In the rows, 128 means zero.
Each path below is one point turned by a fixed rotation once a step. After each direction that follows a path, write how fast that rotation turns it, in degrees a step (0 if it stays still).
Each turn is a multiple of 5 degrees from 10 to 175, or 0.
Each row of a path follows its step; steps can be skipped.
path 1
step 0: [129 128 130 136 129 123 125 121 132 130 126 137 130 128 129 135 123 124
 122 119 133 136 133 128 130 117 131 133 126 123 127 128 127 138 133 122
 129 121 134 123 126]
step 13: [129 131 132 123 132 129 126 125 122 120 119 135 128 126 118 124 138 130
 134 128 131 128 140 129 130 134 129 130 138 128 124 126 126 123 127 126
 121 137 128 125 128]
step 16: [135 129 130 117 124 128 123 128 134 133 125 129 130 138 133 141 135 127
 131 123 126 130 126 121 125 119 122 129 126 126 128 131 127 133 129 125
 125 122 131 122 126]
step 21: [130 126 134 123 119 136 127 125 128 129 135 130 129 119 135 138 139 129
 129 127 132 134 123 130 127 126 126 126 129 122 126 126 133 136 127 130
 120 132 135 126 129]
step 23: [125 130 127 128 128 128 133 126 118 131 130 131 124 128 126 123 127 117
 128 126 132 130 131 121 133 124 125 129 122 129 129 126 124 124 127 140
 137 115 130 120 122]
step 25: [135 126 127 121 134 131 127 131 136 125 126 129 133 127 121 132 131 124
 133 124 122 124 133 127 140 128 131 126 123 127 129 120 130 127 130 115
 126 128 118 132 130]
step 26: [128 123 134 124 125 127 137 126 127 121 133 129 131 120 130 132 128 123
 126 130 127 129 116 135 130 123 129 126 129 130 134 132 132 136 125 130
 135 142 125 130 132]
step 27: [134 138 124 129 130 125 136 128 130 138 128 139 127 131 136 125 124 137
 129 132 123 128 129 130 117 129 126 136 130 128 133 124 125 130 130 128
 132 131 129 134 131]
[129 124 128 129 127 128 130 129 128 126 130 129 131 127 127 126 128 128
 130 127 131 127 126 128 128 131 127 126 126 132 130 127 127 128 127 129
 128 125 125 125 130] -> 135
[131 127 125 129 129 127 127 123 127 126 130 129 127 127 127 128 128 128
 127 127 126 131 130 130 127 127 127 128 126 128 129 129 128 127 127 132
 127 130 125 130 128] -> 85
[130 128 127 126 126 126 127 131 132 127 131 129 129 126 130 129 129 127
 126 126 126 126 127 129 127 131 130 126 127 127 132 128 127 129 128 128
 129 131 130 128 128] -> 65
path 2
step 5: [117 131 138 128 131 133 122 119 131 122 129 118 123 134 126 120 127 121
 136 130 128 132 128 120 131 123 123 130 126 124 135 128 126 126 125 131
 115 131 135 124 128]
step 10: [133 124 134 132 130 125 132 128 123 127 126 132 130 133 137 127 127 127
 132 136 119 126 116 120 126 126 139 121 130 131 124 124 129 135 123 119
 140 127 131 130 135]
step 13: [131 130 135 131 126 138 128 130 123 126 126 124 125 129 126 125 138 127
 133 131 125 129 130 126 131 125 139 128 128 143 132 129 128 123 129 130
 126 127 111 133 137]
step 17: [117 130 139 131 124 136 126 132 135 141 131 127 126 128 134 124 132 118
 131 122 122 120 130 126 131 130 132 131 124 137 123 127 133 129 125 134
 125 132 125 128 137]
step 21: [120 132 135 121 122 136 130 120 132 127 129 128 133 128 133 128 130 128
 127 117 127 128 130 125 120 128 139 130 121 125 117 123 125 133 137 135
 132 136 128 131 130]
step 23: [122 126 127 134 129 124 126 123 124 136 131 128 129 137 127 132 120 128
 129 140 120 117 126 127 125 127 132 129 131 129 126 123 122 118 115 134
 120 128 130 129 133]
step 24: [122 128 132 131 129 130 124 123 124 128 122 125 127 130 138 128 135 123
 125 131 132 135 127 116 133 133 132 120 120 117 137 128 126 126 125 134
 141 129 129 122 130]
step 27: [125 129 129 135 128 133 134 123 119 130 128 122 128 131 131 137 127 131
 127 126 122 127 124 123 129 120 140 128 135 117 126 131 124 123 127 139
 118 129 118 127 124]
[126 127 126 130 128 127 128 127 127 133 130 129 130 127 128 126 128 127
 127 128 128 126 130 129 129 131 125 130 127 129 129 126 127 129 129 127
 124 128 130 127 129] -> 125
[126 130 130 127 126 126 127 131 130 129 125 129 130 127 128 128 125 128
 125 124 130 128 130 128 128 131 130 131 127 130 128 129 128 129 129 128
 129 127 126 129 127] -> 80
[129 126 127 128 131 131 129 130 127 130 126 131 127 127 127 127 130 127
 127 124 128 127 129 127 129 128 130 127 127 130 132 126 131 127 127 129
 131 127 128 126 127] -> 160
path 3
step 0: [122 129 137 127 130 131 132 143 133 127 133 134 126 129 127 132 127 126
 125 126 124 117 129 124 117 126 126 125 122 133 131 120 131 117 121 123
 123 127 128 128 127]
step 1: [129 128 133 124 125 131 136 140 132 122 126 130 127 135 126 128 133 132
 131 124 126 125 130 136 125 129 126 129 119 130 139 134 139 125 123 131
 138 133 131 130 125]
step 3: [127 128 120 120 119 131 123 137 130 126 132 124 120 138 129 132 133 131
 125 134 125 126 129 131 128 122 133 130 121 127 129 131 132 133 124 134
 132 121 130 118 120]
step 14: [129 132 130 133 130 120 118 134 126 131 127 126 129 122 129 133 132 133
 129 130 119 134 127 126 137 129 131 131 128 133 136 130 124 121 127 135
 115 124 133 122 121]
step 20: [118 129 118 128 133 125 132 132 115 129 128 123 132 118 118 127 134 133
 135 126 120 127 133 130 125 126 127 129 127 127 124 123 133 129 131 133
 123 133 132 122 127]
step 21: [126 125 116 125 131 122 121 130 129 132 132 129 133 120 122 122 131 129
 127 128 132 127 131 142 131 128 129 134 134 127 137 125 127 123 125 137
 124 134 122 124 128]
step 22: [130 120 129 128 127 116 117 126 118 126 133 133 134 122 126 128 143 132
 124 131 121 125 128 130 133 122 124 126 131 133 129 128 128 126 131 131
 124 130 131 125 131]
step 24: [125 120 131 129 130 124 136 134 124 124 117 126 132 127 124 131 137 136
 134 127 121 120 128 135 124 128 126 122 131 131 123 130 130 126 125 126
 121 136 130 123 138]
[131 125 127 127 128 126 125 130 126 128 131 129 128 129 130 130 127 126
 127 129 126 127 127 124 129 125 128 127 128 126 128 127 128 126 127 127
 129 125 126 128 127] -> 95
[131 128 128 127 129 127 129 128 125 130 127 130 127 125 129 128 128 125
 130 127 130 130 127 130 127 128 124 130 126 128 133 129 130 125 127 128
 128 128 127 128 130] -> 90
[128 126 129 128 129 130 128 128 131 127 130 131 127 128 128 131 131 126
 130 130 129 127 127 128 129 127 128 129 129 127 128 125 126 131 127 127
 128 130 131 130 132] -> 60
[125 125 127 128 127 128 126 124 129 130 123 128 126 130 132 130 129 129
 128 128 128 129 129 127 129 127 127 127 125 130 127 130 128 128 127 130
 129 127 128 127 129] -> 70
path 4
step 3: [130 132 130 133 127 123 141 124 125 134 127 127 129 127 142 136 126 132
 129 123 138 137 127 123 126 130 126 123 139 126 126 127 133 119 135 125
 128 126 126 131 126]
step 5: [130 140 132 127 119 132 134 119 123 119 132 131 127 124 124 124 134 124
 125 130 138 130 124 130 129 129 127 129 131 132 127 118 134 125 140 127
 123 135 132 128 126]
step 9: [129 126 124 140 126 129 140 126 122 133 137 130 135 124 126 130 130 128
 130 126 137 130 128 135 123 128 121 128 129 123 128 121 130 132 143 125
 123 130 131 130 120]
step 11: [120 136 134 135 124 127 132 129 120 131 126 134 128 122 141 131 133 125
 126 122 130 131 125 125 131 121 132 123 134 135 129 121 131 116 131 122
 122 133 130 134 127]
step 16: [130 138 129 124 121 132 135 129 130 128 132 135 132 125 137 131 132 130
 121 131 127 125 134 125 133 122 125 132 129 126 131 124 128 119 134 118
 132 125 137 133 115]
step 17: [120 132 127 135 124 131 135 133 123 127 129 126 141 134 130 133 134 120
 123 128 133 133 132 128 128 119 122 127 128 126 132 125 125 126 134 123
 121 134 135 124 117]
step 19: [130 129 135 136 136 129 131 130 126 128 131 140 126 126 134 127 132 129
 131 125 123 125 130 127 129 121 133 134 133 132 138 119 129 118 136 123
 131 140 129 132 122]
step 20: [126 130 128 134 124 126 144 135 126 129 127 131 135 131 137 129 129 128
 132 126 124 128 137 124 121 118 124 124 130 130 135 125 127 122 129 126
 132 131 121 139 120]
[128 132 129 129 129 127 124 131 125 125 126 125 128 128 127 128 129 125
 126 128 128 127 127 127 131 126 129 129 130 131 128 128 126 129 129 127
 127 129 128 127 128] -> 60
[130 132 126 129 128 130 127 129 126 126 127 127 127 130 128 127 126 125
 130 126 127 127 131 132 124 126 126 128 126 128 127 129 130 127 128 130
 129 126 129 128 130] -> 135
[127 128 133 128 127 127 126 130 128 126 132 127 126 128 129 126 130 130
 129 129 128 126 130 127 126 127 128 126 128 126 131 129 129 128 129 128
 126 126 128 131 131] -> 80
path 5
step 2: [129 134 130 132 131 128 130 131 130 124 140 131 131 125 134 125 126 120
 124 141 121 137 128 128 135 122 131 132 112 126 128 129 131 128 133 122
 130 135 121 125 120]
step 3: [134 125 128 129 129 137 128 126 129 125 142 133 124 140 131 130 124 129
 128 126 122 125 131 123 135 135 123 136 126 131 126 139 115 126 127 126
 131 138 134 122 130]
step 4: [117 127 128 132 134 131 121 122 126 123 131 125 121 125 138 128 134 126
 126 128 127 137 125 118 130 129 113 124 135 134 130 135 131 137 130 122
 130 134 133 130 122]
step 7: [124 130 136 136 139 129 124 133 128 125 133 128 135 131 123 118 131 134
 128 139 122 132 138 126 141 132 122 131 130 131 133 127 126 135 132 129
 127 135 128 137 127]
step 9: [135 125 133 124 127 122 127 132 133 125 124 132 127 117 131 116 130 126
 122 124 130 131 129 112 133 124 115 124 130 134 122 129 120 128 126 124
 133 131 134 120 126]
step 19: [129 130 133 137 130 136 124 137 126 115 135 132 127 124 133 123 132 125
 126 132 133 133 125 126 135 131 128 127 112 132 126 133 128 135 127 119
 132 133 124 128 119]
step 24: [128 117 133 138 131 127 128 131 135 125 128 125 137 128 131 117 130 131
 120 133 128 130 134 120 138 137 125 125 126 124 128 129 123 135 131 134
 131 134 135 138 121]
step 25: [131 137 132 126 128 124 129 128 128 126 135 126 138 130 125 127 129 118
 120 140 128 128 131 118 132 120 118 131 131 119 135 137 128 123 133 121
 128 132 126 125 121]
[130 127 127 125 128 129 128 127 128 129 129 131 131 130 126 130 129 126
 130 127 127 126 129 129 127 129 130 129 130 128 132 133 127 127 128 129
 129 127 128 127 127] -> 145
[125 126 126 128 126 128 131 127 128 131 127 129 126 126 129 127 127 127
 127 129 129 129 128 129 131 126 129 129 129 127 131 129 128 126 130 132
 128 128 127 130 124] -> 110
[130 130 126 128 130 126 129 129 132 130 125 127 127 126 129 131 128 127
 128 129 127 128 130 127 127 131 126 128 128 127 129 126 128 126 129 126
 127 126 128 125 125] -> 90
[127 130 127 128 126 129 125 130 126 125 128 124 129 128 125 129 131 125
 127 129 127 129 129 129 129 128 127 127 124 128 130 129 130 127 128 129
 126 127 125 129 126] -> 125
[127 128 127 122 128 127 127 129 129 128 128 127 127 126 130 130 129 131
 129 126 132 131 129 127 129 128 127 127 128 130 127 130 126 129 125 128
 128 126 128 129 129] -> 80
[128 128 128 128 128 127 129 126 128 130 126 128 130 128 126 128 129 127
 125 130 130 127 133 128 127 127 128 127 128 131 131 125 127 130 128 129
 130 128 128 132 131] -> 45
